Each path below is one point turned by a fixed rotation once a step. After each direction that follows a path, write how fast that rotation turns it, in degrees a step (0 if it stays still).
Each turn is a multiple of 5 degrees from 10 to 175, or 0.
Each row of a path follows its step; steps can be skipped.
Path 1:
step 0: [  3.1  11.4  -3.8  -2.6  -3.0 -18.9  23.6 -27.2   7.1 -14.4 -16.4  38.2
 -24.1 -28.0   3.4   3.2  -2.5  -3.0 -15.1  12.0  -0.2   9.1  12.6  20.9
  -2.2 -15.4 -22.6   3.7  -3.5 -12.1  -0.1  -7.6 -19.9  21.7 -24.5 -29.0
   5.5  22.9 -14.6   0.2 -45.5 -11.1   3.5   3.0  -9.9 -13.1  21.8  -5.6
 -11.8  -3.3  18.9]
step 1: [-41.3  -7.7  17.4 -14.3   1.0  13.7  16.9   2.6 -11.6  -0.6  -7.2   2.1
   3.7  -4.3  -2.9  18.2 -16.8  -3.3  13.9 -19.5   0.5  13.0   4.2  39.7
   3.7  19.5   3.3   3.0   3.7 -12.4  -9.6  -4.1 -40.5  19.5 -16.7 -28.8
  22.7   9.3 -14.6  -2.0 -17.9 -18.5 -24.7 -10.8 -21.6 -27.6  -0.7 -18.2
   2.3  16.0   9.5]
step 2: [-12.7   5.4   3.5  19.0  -5.3  34.2   2.5   2.5 -24.5   2.4  22.1  11.7
 -24.3  -0.7  11.5 -13.3   7.0   4.1 -17.7  -5.9   9.0  22.2 -11.4  27.8
 -16.6 -10.5  -2.3 -29.6   6.7 -10.7  26.5 -14.5 -18.4   4.3 -24.2 -28.9
 -12.3  26.1  -6.3  -8.5  -8.2   0.0 -32.4 -13.0   5.9 -22.9  10.9   4.1
 -14.6  10.3  23.0]
step 3: [-11.4   3.3  10.9 -14.6 -32.4  20.1   9.8  36.1 -23.9   9.9   7.5   4.2
  -1.4  26.9  14.6 -12.1 -16.3  26.6  20.2  18.6  15.8  -0.2 -18.0   7.3
   1.2   0.4   8.1 -16.0  27.9 -20.5 -19.0 -20.1 -18.9 -19.9   8.2 -30.4
  -9.2  15.3 -28.1   1.2 -13.1 -14.0 -10.0   2.0  -5.8 -14.9  20.3  -2.2
  -1.6  -1.3   0.9]
step 4: [-10.7  15.6   6.0 -12.7 -20.9   6.5  14.6 -12.0 -19.3  -9.5  17.2   4.6
 -15.8   0.6 -14.4  -6.3   1.5   4.5  21.5  33.5   8.7   9.3   3.7   7.3
  -4.3 -15.3 -16.2 -15.1  30.4   4.1  25.1 -20.5  -3.8 -16.0   4.5 -21.3
 -14.2  25.1  19.1  28.4 -38.1  12.3  -4.3  -1.0 -20.5  -7.9  11.9  11.7
 -28.9 -15.9 -14.8]
step 5: [-27.4 -25.3   1.5 -20.3 -12.9 -21.1   9.8  -8.1  -7.6   0.6 -24.9 -12.6
  19.4  11.7 -13.8   2.4 -32.4   4.2  12.7   7.6  15.6   0.4  -6.7  -1.1
 -24.8   0.1 -10.2  -4.8  25.7 -12.2   9.0  -6.4  -5.6  -7.1  18.2 -24.5
   5.5  14.3 -14.7   0.3 -41.2  31.6  -1.6   4.9  -1.3 -41.4 -18.1 -10.9
 -12.2  -2.2  -1.8]
step 6: [ -9.0 -37.1  10.1  12.2  -7.5  -1.6   8.5 -12.0 -13.3 -11.7   9.8 -13.1
  18.8  -7.2  -1.8 -16.5  -1.9  -2.4   2.5  14.4   9.7  -5.5  20.2  11.0
 -21.4 -15.9 -19.4 -39.8  13.7  -2.4  33.7 -31.7 -33.5   7.1 -11.3   3.2
  -5.7   3.2  23.0  10.1  -7.9  14.5 -12.0   6.0  -9.5 -30.4 -22.5   8.0
  20.4  12.6  -4.3]
step 7: [  3.0  -3.6   7.1  -4.5 -46.8  -7.9  16.8   7.5   4.7  -0.7 -15.2  13.9
  14.7   6.5  29.1 -34.0  -2.1  12.2  -7.9  13.3   5.2  -2.6  -6.7 -12.9
 -28.5   2.8  -4.5 -13.5  11.2 -32.2  26.7  -6.8 -19.0  24.6  -3.1 -20.3
 -10.7  -2.5  -7.7 -10.2 -14.6  -0.8   4.8  26.7   7.9 -12.8 -16.2 -21.8
  25.3  14.2  -4.6]
step 8: [ -0.3   1.2   2.1 -18.9 -21.7 -29.4  25.0 -17.5   9.8  -7.9   3.5  13.4
   5.7 -17.1   9.2 -14.4  19.8  10.9  23.0  42.6  -4.0  -3.5  21.9  17.4
  -4.7  -5.9 -21.0 -12.9  -1.2 -22.4  -5.0 -18.7 -40.9  17.9  -8.3   0.0
  -2.3   7.7  11.5   0.1 -23.4 -21.4 -21.4  10.0  -3.9  15.5  18.0  -0.6
  16.5  -6.2   6.1]
step 9: [-27.7   9.5   9.3 -28.6 -10.2  -2.1  22.2 -19.8  12.6   3.9 -10.8  -6.5
 -16.7   5.6   6.0   3.0  15.4  -7.7   7.5   1.8 -17.5  17.4  16.5  12.6
 -31.4  29.6 -13.5  20.8  13.2 -22.1  20.0  18.3 -26.1  27.8  -7.4 -22.8
   5.7  26.6 -12.3 -15.3 -31.3  -9.0 -13.7  -1.9   0.2  -5.3  -7.8 -16.9
  -0.2  -4.1  -6.6]
Speeds:
[-1.6 10.4 12.5 -8.7  1.7  0.6  2.7 -3.1 -1.9  0.9  5.6  0.9  8.1  4.6
 -7.0 -4.0 -9.4 -1.8  3.2 -3.9 -2.5 -3.8  1.1 -2.2  1.7 -0.3  1.6 -7.5
  3.0  3.1 -6.4 -3.7  5.6  4.8  0.8 -0.2  9.2 -0.6 -2.3 -6.0 -0.7  0.5
 -2.5  3.3  6.7  3.2 -1.0 -0.1  6.1  3.1  2.6] : 170
[ 1.5  1.0  0.2 -2.7 -6.0  2.9  2.4  5.0  9.9  6.7 -1.2  3.2  5.5 -6.2
  1.3 -5.0  0.7  4.8  2.6  1.2  1.6 -7.4  7.1 -4.4  9.2  2.9 -8.4 -0.5
  3.1  7.1 -2.0  1.0  4.6  5.9 -7.4 -8.7 -6.9 -2.3 -2.5  5.8  5.5 -0.4
 -1.0 -3.7  2.4 -3.5 -1.1  2.2 -8.2 -1.7  1.0] : 90
[ -1.3  -1.1   0.1  11.1   1.3   3.8  -0.5   4.3   5.0   3.9   6.4  -4.6
   4.7   0.9   2.8   2.1   0.6  -5.6  -3.9  -6.9   8.5  -1.6  -7.1  -1.1
   4.0  -1.1  -0.4  -5.7   4.8  -3.2   5.2   2.9  -9.8  -4.7  -4.9  -3.1
   0.7   2.4  -0.3  -3.4   5.9   0.5   0.7   0.6   8.5  -1.7 -10.2   6.4
   6.7   3.7   4.5] : 85
[  8.5  -0.5  -3.4  -1.4   1.3  -7.1  -3.1  -3.5  -4.2  -4.4  -0.4   2.6
   3.2   8.9   1.9  -3.5   1.3   2.6  -1.9  -1.7   3.6   1.8  -6.0  -0.5
  -0.2  -4.3  -2.9   8.2  -6.5  -5.8  -4.7   1.8   6.5   3.3  -2.7 -10.5
  -4.1   5.0 -15.4  -0.7  -2.9   6.2   1.8  -2.0   4.4  -1.0  -6.0   0.5
   2.7  -1.2   1.5] : 155
[-8.4 -0.4  3.3 -4.7  2.0 -3.2  4.2 -4.0 -4.4 -4.5 -3.7 -2.7  2.2 -7.4
 -4.9  6.5  7.9 -7.9 -2.5  1.8  9.6 -5.0  6.6  1.1  2.1  2.3  4.0  4.8
  2.0 -0.4  3.5  1.3  1.9  0.3 -2.1  3.7  7.1  5.1 -7.4  3.7 -0.9  2.4
 10.7 -4.6  7.3 -6.4  3.0  2.0 -4.2  2.7 -0.7] : 80
[  8.4   0.8  -0.7  -0.6  -4.6  -2.4   1.8  -4.6  -5.9  -0.2   4.5   0.8
   8.6  -0.9   0.3   4.0   5.4  -0.4   0.5 -10.9   2.5  -5.6  -0.9  -2.0
  -6.4  -3.3   8.3  -3.1   3.0   2.1  -8.1   3.9  -8.5   4.4  -0.4   3.3
   0.2   1.7   0.9   9.8   0.9  -3.4  -8.5  -6.0  -4.2  -1.0  -1.0   0.8
  -2.6  -6.6  -8.0] : 155
[ -6.0   2.4  -1.8   0.7  -4.2   2.2   2.1   2.2   1.5  -4.1   1.3  -0.7
 -14.0   5.9   2.0   0.2  -5.3  -5.5   1.2  -3.1  -2.9  -9.8  -3.1   1.3
   3.5  -0.8   3.5   5.3  -2.3   5.1  -0.7  -3.3  -1.6   2.2  -0.9   6.4
  -2.9   9.4  -7.9   3.8   0.4  -5.9  -9.0  -5.1  -0.3   4.2  -2.6  -1.2
  -5.0   5.3   9.3] : 40
Path 2:
step 0: [ -1.9   2.3   4.8 -20.2  -3.0  27.9 -11.4  -9.4  25.5  15.5  54.2  -2.7
  17.9   8.3   2.6  -9.6  17.7  17.4  -1.2  -3.8  -1.9   2.1   0.1  -7.4
 -16.4   1.9   3.8  -5.7  19.9  22.3  -1.5  -5.8 -10.2  -9.3 -19.5  -0.3
 -14.2   3.8  13.3  -3.3   9.2  23.1 -10.4 -23.6 -14.1 -22.0 -54.7   0.5
   0.0  11.0   2.8]
step 1: [ 13.7 -12.5 -12.8 -18.1  -1.3  17.2   4.5 -15.5   1.6 -23.6  -8.6  28.6
 -13.5 -24.0  -2.7   8.3  15.9 -10.2 -22.0  13.6  15.2 -21.2  31.3 -22.0
   3.2 -20.3   9.2   9.6 -22.3  -7.7   2.3 -30.9   7.3 -14.3  10.9 -22.5
  -2.1  32.1   0.0 -12.4   0.2  31.3  20.2   0.4  18.7   0.2 -15.6   1.3
  -3.3  25.0   5.0]
step 2: [  2.6   3.7 -27.0 -14.5  -9.2  29.1  -0.2  -0.5  -4.5   2.3   8.1   1.7
  10.4   9.6   1.9   8.3 -19.3 -19.0  -6.2  20.0   9.4   8.9   5.0  -6.6
  -3.9  27.5 -31.8  15.3   8.9  36.6   9.5  -3.5 -39.3  10.9  11.7 -17.7
   8.2  -3.7  23.2   4.0  -9.3  -7.2 -14.6 -14.6  10.0   9.5 -21.5 -16.4
  27.7   4.2  37.9]
step 3: [-26.7 -20.7 -20.0   8.3  21.8   3.2 -24.6   8.1  13.3  -6.6  36.8   9.0
  19.1 -26.6   1.0 -13.6   1.8  19.7 -17.5  13.8  -6.6 -27.9  18.4 -26.9
  12.0   1.0  -7.2   5.5 -27.9  26.1  -5.1 -11.8  -0.3  12.2 -13.2  -8.8
  -9.4  -2.5  -8.5   8.6 -10.1  14.7 -15.4   8.1  14.7 -13.3 -13.3  -1.0
 -36.7  -9.0  -5.6]
step 4: [ 19.0 -20.0  -9.3  -7.4  21.9  -7.2  11.2  -2.2  -0.8  20.4 -10.4  19.0
  -9.1 -10.9  -0.2  24.7   0.3  -8.6 -17.3  -0.8   3.1  16.5  -6.9  19.5
   8.9  20.8  -5.7  17.9 -10.5  24.2   3.1 -11.0 -11.7 -24.2   0.8 -25.4
   5.2  -1.2  15.2  25.0   4.7   7.8  -2.4  -1.3   1.4  -1.9 -31.2  19.3
 -14.5  60.9   1.9]
step 5: [ -1.4  -6.9 -12.9 -11.0   6.4   9.2  12.1 -18.4  -7.4   1.5  24.7   1.2
  17.0  -3.0 -26.3   0.7  -5.4  13.3  22.9  19.2  18.2 -28.5   6.6 -33.2
 -29.9  -0.2  -0.3   0.5  19.7  22.8 -11.6 -29.5  -1.8  11.5 -21.3 -13.2
 -15.2 -22.5   6.8  18.9 -26.1  -5.3  18.6  12.3  -3.7  24.9 -23.7  -5.8
  15.3  11.3   1.7]
step 6: [  5.6 -26.7  11.6  -8.0  24.5  31.9 -12.3  -8.0   7.9  31.2  19.7  13.6
   1.4 -23.4  17.8   4.9   3.6 -10.6 -43.5   9.0  12.9  19.9   2.5 -32.8
   8.8   2.6   7.2   6.2   6.8  -6.6  14.8 -18.6 -20.8  -1.5 -11.8   1.9
  -9.6 -12.8   5.8 -25.4  27.6   9.9  17.2  -2.3   9.1   8.2 -16.0   0.0
 -24.0  -3.3   9.2]
step 7: [  3.5 -32.2  -1.9 -30.5 -16.2  13.1   3.7  13.1  -6.0  -2.9   2.3  -7.0
  15.2   1.0  -4.8  26.8   7.1   1.4 -15.6  19.4   4.2 -11.8  27.3  20.5
  -5.5   9.5 -26.2   1.1  -7.7  33.2  23.2 -13.0  17.9  -9.1   8.0   2.0
  12.4   2.1  17.9  -2.4 -39.3  33.2  14.7   6.2  -2.6  19.1 -13.1  27.0
   4.7   4.2  11.6]
step 8: [  9.0  18.2 -15.2  -6.4   2.8  -1.3  -6.1 -11.0  -1.7  21.0  12.2   3.9
  15.7  -6.8  -0.2 -15.1  10.0 -17.3 -49.3  -1.6   7.1 -30.0   5.6 -44.6
  11.7  37.8   7.1  -0.8  12.4  22.7  13.1   5.5  -8.0  23.4   0.0 -10.9
  -9.7   4.5 -16.3  34.4  -2.5   1.5   2.4  -5.9  -1.5  -3.6 -22.2   7.4
  17.9   1.0  -1.0]
step 9: [ 18.8 -29.1 -12.2  13.2  -4.4   8.0  -5.2   8.4  19.1  -4.6   1.3   2.2
 -22.6 -20.9   0.3  12.9  14.3  -6.6 -10.8  -7.3  18.7   2.3  36.2 -35.8
 -10.3   4.8 -15.4  14.3 -18.0  43.5 -16.0 -10.9   0.0 -22.0 -12.3  13.9
  20.4 -33.3  11.1  -4.7   7.9   0.1 -13.4   0.4  16.9   9.5   4.2  13.1
 -13.9  10.8 -15.8]
Speeds:
[ -2.5   0.7  -5.3  -1.6  14.0   0.0  -0.1  -0.1  -3.2   1.7  -4.4   3.5
  -3.2  -6.7  -1.3  -0.7  -4.0   0.8   5.8   2.3  -1.5   0.6  -0.1   5.7
  -7.5   2.3  -0.9   4.3   0.6   3.3   0.3   2.7  -0.8  -6.5  -3.8   2.0
 -10.4  -3.5  -1.2   8.1  -0.4  -7.9  -8.6  10.5   2.7  -5.1   6.7  -2.9
  -5.4   2.3   0.0] : 55
[-3.4 -3.8 -4.4  4.2  4.7 -4.0  4.6 -3.1 -4.3  6.8 -1.3  4.1 11.5  7.8
 -3.0  3.8  5.5  2.8  3.1  0.1 -1.1  6.6 -4.2  2.7 -5.7  2.9  6.1 -2.6
  1.8 -5.6 -1.1 -9.5 -0.8 -1.9 -0.8  0.7 -1.1 -6.9  2.8 -4.9 -3.1 -4.0
 13.6 -2.9  1.2 -4.8 -1.2  0.9 -6.0 -0.9 -3.5] : 55
[-4.1 -9.6  1.7  3.5 -6.5  7.0  3.6  2.7  5.5  3.8 -2.2 -4.3  0.6  4.9
  5.9 -2.5  5.4  3.7 11.1 -6.0  2.5 -2.5  6.0  7.6 -2.6  2.5 -8.2  0.7
  1.6  2.8  3.6 -1.3 -3.4 -6.0 -5.7  4.0  0.0 -5.7  7.6  1.7 -0.7  0.5
 -6.0 -4.1  2.7 -0.2 -2.9 -1.8  8.8  0.8 -4.4] : 160
[ -4.1   2.3   5.0  -8.3  -1.8  -2.7  -2.7   0.3   1.6  -4.0   3.9  -6.4
   1.5   4.3  -8.0   1.0   3.4  -3.4   7.2  10.1 -10.4   3.4   2.3  -0.7
  -1.6   7.0  -1.8   6.0   2.3  -2.4   3.4   1.8   1.4  -4.0   1.8  -6.0
   2.2  -6.0  -3.1   8.5  -5.3  -4.8   2.6  -6.9  -4.3   3.8   1.8  -1.7
   4.6   1.2   8.9] : 135
[-5.3 -4.3  3.9 -9.1 -3.7 -4.6 -1.8  1.7 -5.9 -9.8 -1.5 -0.6  0.7  1.1
  2.6 -0.9 -4.1 -0.4 -1.7 -0.9 -2.6  6.5  3.9  5.3  3.1 -3.7 -2.6 -2.1
  2.3  1.2  4.8 -5.8  5.9  0.6 -3.5  0.1 -7.3  1.9  4.3  5.7  7.5 10.1
  2.5 -4.5 -1.0 -9.7  3.0  7.9 -6.0  7.1 -3.2] : 115
[ 0.1  0.9  3.2  1.4 -2.6  7.5 -4.0  1.5  6.1 -2.2 -5.6 -1.0  0.1 -3.1
  7.3  9.2  9.4  1.2 -4.5  1.0 -2.8  6.7 -4.8 -2.9 -0.2 -6.7 -5.4  3.9
 -7.7 -5.6  0.0 -1.8  2.4 -4.8  2.4 -9.5  1.1 -1.2  2.4 -2.2 -6.8 -4.4
  0.1  9.0 -1.1 -3.7  5.0  7.0  1.8  7.4 -4.3] : 130
[ 3.5  1.8  7.5  2.6  1.5  2.2  1.9  0.6  3.2  5.9  3.9 13.3 -4.1  0.3
 11.0 -5.6 -6.0 -4.7 -2.1  1.7  0.6  8.3 -8.3  0.3 -1.0  6.5 -0.8 -3.5
  2.6  1.5  1.0  6.6 -1.2 -4.3  0.3 -4.3  1.8  1.6  6.8  7.1  2.0 -2.8
  4.5 -5.0 -0.9 -7.1 -2.0  4.3  4.4 -4.2  5.0] : 170
[  4.9  -5.1  -9.5   0.6   2.0   2.9   3.8  -5.1  -5.7  -7.4  -0.1   0.3
  -7.5  -1.6  -1.8  -6.2   6.3  -3.5   4.9  -7.3   0.3   6.6  -1.9 -10.7
   1.3   0.4  -3.1  -3.5   7.0  -2.1  -6.8  -8.0  -2.8   2.0   5.8  -2.4
  -2.5  -2.8   0.1   5.0   2.9   1.1   1.5   1.0   2.8   2.8   7.6   2.6
   9.9  -0.1   1.8] : 100
